Each row has a name. Each piece below is followed by the name of the row it came from, unless a question asks for something else. Each question is about the rows just above it.

dis: [ 85 109 103  83 156 123  96 130 136  81 102 127 132 104 144 101 119 131
 170 151 111 203 152 134 165 106 116 144 154  94 175  77 159 106 169 118
  77  79 159  96 117 111 106 146  92 215  72 106 167 109 144 102]
Muv: [127 125 123 136 131 133 131 130 127 131 128 123 136 127 133 129 125 131
 129 128 124 129 130 119 129 130 127 127 132 121 126 129 131 133 128 129
 126 130 135 125 126 120 124 131 128 126 132 123 128 132 126 121]
Dazu: [ 85 170 152 169 102 130 109  96 146  81 144 104 131  77 215 116 159 151
  92 119 167 101 159 203 106 127 109 123 117 103 111 106 127  98  83 111
 134  72  79 106 106  77 102 156 154  95 132 175  94 165 136 118]
Count of [106] in dis:  4
[154 167 144 165 132 106 102 109 102 136  85 116 101 175 111 118 156 127
 119 215 169 117  72 103 203 111 123 106  96 104  79 106 152 151 131 109
 159 144  92 130 134 106  77 144 159  77  81 170 146  83  96  94] is which row reordered?  dis
find: [117 103 111 106]  Dazu
How many times does dis hold [144]?  3

Feki: [173 104 166 187 154 181 155 173 104 146 166 121 104 104]
Siba: [202 104 166 187 154 181 155 173 148 146 105 121 155 190]
kub: [202 229 189 227 170 216 171 201 159 156 102 113 171 190]
Gep: [227 170 216 171 203 159 156 102 128 128 130 130 128 126]
find: [187 154 181 155 173 104 146]  Feki
Times [104] occurs in Feki:  4
Where do [227 170 216 171 201 159 156 102] appear?  kub
find: [105 121]  Siba
Times [125] occurs in Gep:  0

rim: [133 133 113 126 130 120 129 117 131  18 129 227 128 126 173 127 146 126
 128 127 129 119 132 132 126 132 126 127 129 114 128 142 129 141 143 129
 143 128 132 134 120 129]
pitul: [125 134 111 128 116 127 128 127 124  90 127 175 125 129 111 137 135 126
 121 127 129 127  80 128 127 122 126 129 126 132 127 128 129 122 141 128
 137 129 125 133 123 128]
zazag: [130 142 150 126 131 128 129 129 131  90 128 175 126 130  97 118 135 131
 135 127 126 143 127 132 129 123 127 127 127 149 128 138 126 130 114 128
 129 128 141 132 120 127]
gek: [117 112 128 129 124 127 128 132 122   7 129 234 129 129  94 127 148 130
 128 124 126 117 132 122 124 133 132 127 127 127 128  90 126 129 148 130
 128 127 121 136 115 127]
ditak: [126 131 128 129 130 126 127 127 118 124 127 151 127 131 168 124 130 130
 130 129 127 144 122 131 134 123 129 128 127 103 128 127 127 136 120 129
 140 129 125 135 136 127]
dasep: [103 127 131 129 130 129 128 140 128 122 124 130 127 120 125 126 129 128
 127 124 127 144 131 127 168 123 118 130 135 136 127 127 129 126 130 127
 136 130 134 129 151 127]
poz: [112 142 132 126 139 127 127 126 133  66 128 192 126 129 154 120 139 129
 132 129 127 143 151 132 130 128 127 127 129 128 129 118 127 135 141 129
 150 127 129 132 123 129]
Put [127 127 151 129 127 130 130 136 135 118 129 131 128 134 144 123 129 127
 126 129 128 131 125 128 136 127 131 124 140 126 127 129 127 120 127 130
 168 122 103 127 124 130] back in order: which row is it?  ditak
Times [127] occurs in rim:  3
[126 131 128 129 129] is in which row?  zazag
find: [125 133]  pitul

mapu: [137  64  67  93  48 155 102 194 117 159 116]
Nev: [130 132 133 130 132 129 129 126 129 127 129]
refub: [122 194 191 163 209 103 153  62 140  96 140]
Bame: [136  42  45  82  23 161  95 214 113 169 112]
sorir: [128 130 130 131 132 127 130 128 130 128 130]
Put [140  96 140  62 153 103 209 163 191 194 122] back in order: which row is it?  refub
Count of [127] in sorir:  1

mabor: [109 129 110 136 122 126 127 134  37 139 132 163 140  86 130 136 148 129
 117  88 158 130 136 164 107 147 138 134 158 133 139 119 105 119 141 167
 132 140]
baf: [145 124 137 108 124 118 118 166 122 130 141 156 149  95  99 108 129 131
 106 121 144  91 112 148 119 124 153 140 127 158 148 149 114 178 126 136
 141 111]
Dideg: [149  95  99 108 127 131 120 104 159 116 134 103  95 158 147 123 117 143
 132 140 116 161 140 105 144 138  99 113 117 109 114 122 152 112 128 109
 126 136]
vul: [166 161 159 101 127 119 120 175 198 126 136 135 154 119  87 103 113 125
 111 152 121 136 130 125 133 101 156 142 101 163 137 163 122 203 109 105
 144  98]
dovek: [166 161 159 101 127 119 120 175 198 126 136 135 154 119  87 103 113 125
 111 152 121  69  97 125 133 101 156 142 101 163 137 163 122 203 109 105
 144  98]
suga: [145 124 137 108 124 118 118 166 122 130 141 156 149  95  99 108 129 131
 106 121 144  91 112 149 119 124 153 140 127 158 148 149 114 178 126 136
 141 111]
Vavun: [131 133 136 144 133 130 143 112 165 128 109 104 126 156 131 137 121 115
 145 148 107 129 127 106 138 114 123 124 117 114 117 126 133 109 120 110
 117 127]
Put [119  87 103 113 125 111 152 121  69  97 125 133 101 156 142 101 163 137
 163 122 203 109 105 144  98 166 161 159 101 127 119 120 175 198 126 136
 135 154] back in order: which row is it?  dovek
Which row holds [145 124 137 108 124 118 118 166 122 130 141 156 149  95  99 108 129 131
 106 121 144  91 112 148 119 124 153 140 127 158 148 149 114 178 126 136
 141 111]?  baf
Where do [109 129 110 136 122 126 127 134  37 139 132 163 140  86 130 136 148 129
 117  88 158 130 136 164 107 147 138 134 158 133 139 119 105 119 141 167
 132 140] appear?  mabor

piva: [136  44 148 146 125  22 125 113 191  95 156 164 128  82 143 136 103 122
 141  75 104 111 133 156 131 173 183 144 103  83 196 115 126 120 131]
zek: [126 128 130 183 103 104 144 120 131 122 136  95 141 146 125 136 148  75
 196  83 111 156 113 125  82 115  44 156 191  22 173 103 133 164 143]
nar: [126 128 130 183 103 104 144 120 131 122 136  95 141 146 125 136 148  75
 196  83 111 204 113 125  82 115  54 157 187  27 175 103 126 165 145]
Which row holds these entries in another order? [141 144 122 126 148 156 104 131 128 103 196  22 173 143 136 125  75 136
 164 183  82 156  44 191 111 113 131 103  95  83 120 115 146 133 125]  piva
Times [144] occurs in piva:  1
Which row holds these entries in another order? [156 113 125  82 115  44 156 191  22 173 103 133 164 143 126 128 130 183
 103 104 144 120 131 122 136  95 141 146 125 136 148  75 196  83 111]  zek
Which row holds these entries in another order? [131 120 126 115 196  83 103 144 183 173 131 156 133 111 104  75 141 122
 103 136 143  82 128 164 156  95 191 113 125  22 125 146 148  44 136]  piva

kigo: [ 50 206 116  80 145]
Lino: [215 146 121 168  88]
nepat: [153  64 151 154  48]
Namak: [136 222 119  84 145]
kova: [ 88 146 215 169 121]
daveb: [ 12  78 149  92 134]
Lera: [142 237 104 100 138]
luse: [ 42  90 145 103 166]
Tum: [182  49 136  81 169]
radiz: [229 124 116 180 109]
Which row holds these entries in another order? [121 146 168 215  88]  Lino
find: [ 88 146]  kova

Kepe: [127 127 130 132 132 129 125 129 131 129 125 126 129 128 125 128 127 129
 130 125 127 132 126 128 128 126 131 130 127 128 129 127 127 126 132 132
 130 131 126 127 130 127 131 127 127 130 132 128 131 128 127 126 126 132
 131 126 126 128 126 132 127 130]
mor: [217 137 213 222 226  57 103 225 185  27  78  92  27 194 162 173  27 104
  91  79 194 114  69  93 103  55  59  51 207 184 104 186  78 125 207  76
  39  93 150  28  79 164 173  57  47  47 104  64  53 139 160 163 129 225
 164 124  88  69 102  79  46 186]
Gamek: [128 127 131 133 133 130 126 130 132 130 126 126 130 128 126 128 127 129
 131 126 127 134 127 128 128 126 132 130 128 127 130 127 127 127 132 132
 132 131 126 127 130 128 131 128 128 131 212 106 177 106  87  52  51 201
 192  62  52 118  65 201  75 158]
mus: [ 88  78 164 225 225 125  28 139 186 137  27  53 124 104  27 104  78 129
 163  27  79 222  39 102 104  55 186 164  76  91 150  79  64  51 226 213
 173 184  57  65 160  93 194  92  93 173 217 103 185 103  79  47  47 207
 194  59  46 114  57 207  69 161]
zute: [ 88  78 164 225 225 125  28 139 186 137  27  53 124 104  27 104  78 129
 163  27  79 222  39 102 104  55 186 164  76  91 150  79  64  51 226 213
 173 184  57  69 160  93 194  92  93 173 217 103 185 103  79  47  47 207
 194  59  46 114  57 207  69 161]
Which row holds these entries in another order? [161  69 207  57 114  46  59 194 207  47  47  79 103 185 103 217 173  93
  92 194  93 160  69  57 184 173 213 226  51  64  79 150  91  76 164 186
  55 104 102  39 222  79  27 163 129  78 104  27 104 124  53  27 137 186
 139  28 125 225 225 164  78  88]  zute
[ 51 201 192  62  52 118  65 201  75 158 128 127 131 133 133 130 126 130
 132 130 126 126 130 128 126 128 127 129 131 126 127 134 127 128 128 126
 132 130 128 127 130 127 127 127 132 132 132 131 126 127 130 128 131 128
 128 131 212 106 177 106  87  52] is which row reordered?  Gamek

zosod: [126 164 144 159 117  71  86 121  88 189 189 169 124 159 189 163 114 131
 120 100 163 116  43 118 122  97 124 122 189 124  72 130 241 135]
lafo: [122  97 127 122 117  71  86 121  88 156 189 169  86 159 133 163 114 131
 120 100 163 188  43 118 122  97 124 123 116 124  81 127 225 132]
Pugen: [129 160 142 155 117  78  92 121  90 155 179 163  91 154 131 156 118 131
 121 105 156 168  56 119 123 103 123 123 121 124  88 125 210 131]
sil: [134 154 139 151 121  86  99 121  93 156 168 155  94 156 128 148 122 132
 120 112 148  54  70 120 122 156 123 122 125 125  95 123 122 133]
Times [122] occurs in sil:  4
Count of [190] in zosod:  0
Where do [122  97 124 122] appear?  zosod

Motu: [135 127 129 133 133]
mes: [134 129 134 134 133]
milu: [212 118 169 160 198]
tiz: [135 126 130 133 133]
san: [131 131 133 127 127]
Dimu: [127 135 133 129 134]
zaso: [241 110 135 170 220]
Put [134 129 133 135 127] back in order: which row is it?  Dimu
Which row holds these entries in another order? [133 126 135 130 133]  tiz
Which row holds these entries in another order? [131 133 127 127 131]  san
[133 133 129 127 135] is which row reordered?  Motu
Count of [134] in mes:  3
How many times does san hold [127]?  2
Put [129 134 134 134 133] back in order: which row is it?  mes

migu: [127 224 128 127 123 128 126 127 126 207]
Fodug: [130 127 130 130 178 128 127 126 200 125]
beba: [127 224 128 127 123 128 126 127 126 124]
fopi: [128 210 128 128 122 128 124 128 125 196]
Salur: [127 224 128 127 123 128 126 127 126 204]
figo: [128 137 128 128 126 128 123 128 124 133]
find: [127 224 128 127 123 128 126 127 126 204]  Salur
find: [127 224 128 127 123 128 126 127 126 207]  migu

bisaz: [146 111 116  71  57 151]
ripu: [140 151 146 115  57  71]
vig: [ 98 167 122  94 173 142]
sinov: [ 94 157 141 141 141 136]
Nuro: [ 98 167 122 108 141 167]
Buf: [111 151 146 161 206 170]
Fabo: [115  57 146 111 151  72]
lilat: [103  99 218 135 106 189]
Which row holds [157 141 141 141 136]?  sinov
Put [ 98 108 122 141 167 167] back in order: which row is it?  Nuro
Put [151  71  57 146 140 115] back in order: which row is it?  ripu
Put [ 99 103 106 135 189 218] back in order: which row is it?  lilat
[ 71  57 115 146 151 140] is which row reordered?  ripu
Put [ 57  71 115 140 146 151] back in order: which row is it?  ripu
Count of [141] in sinov:  3

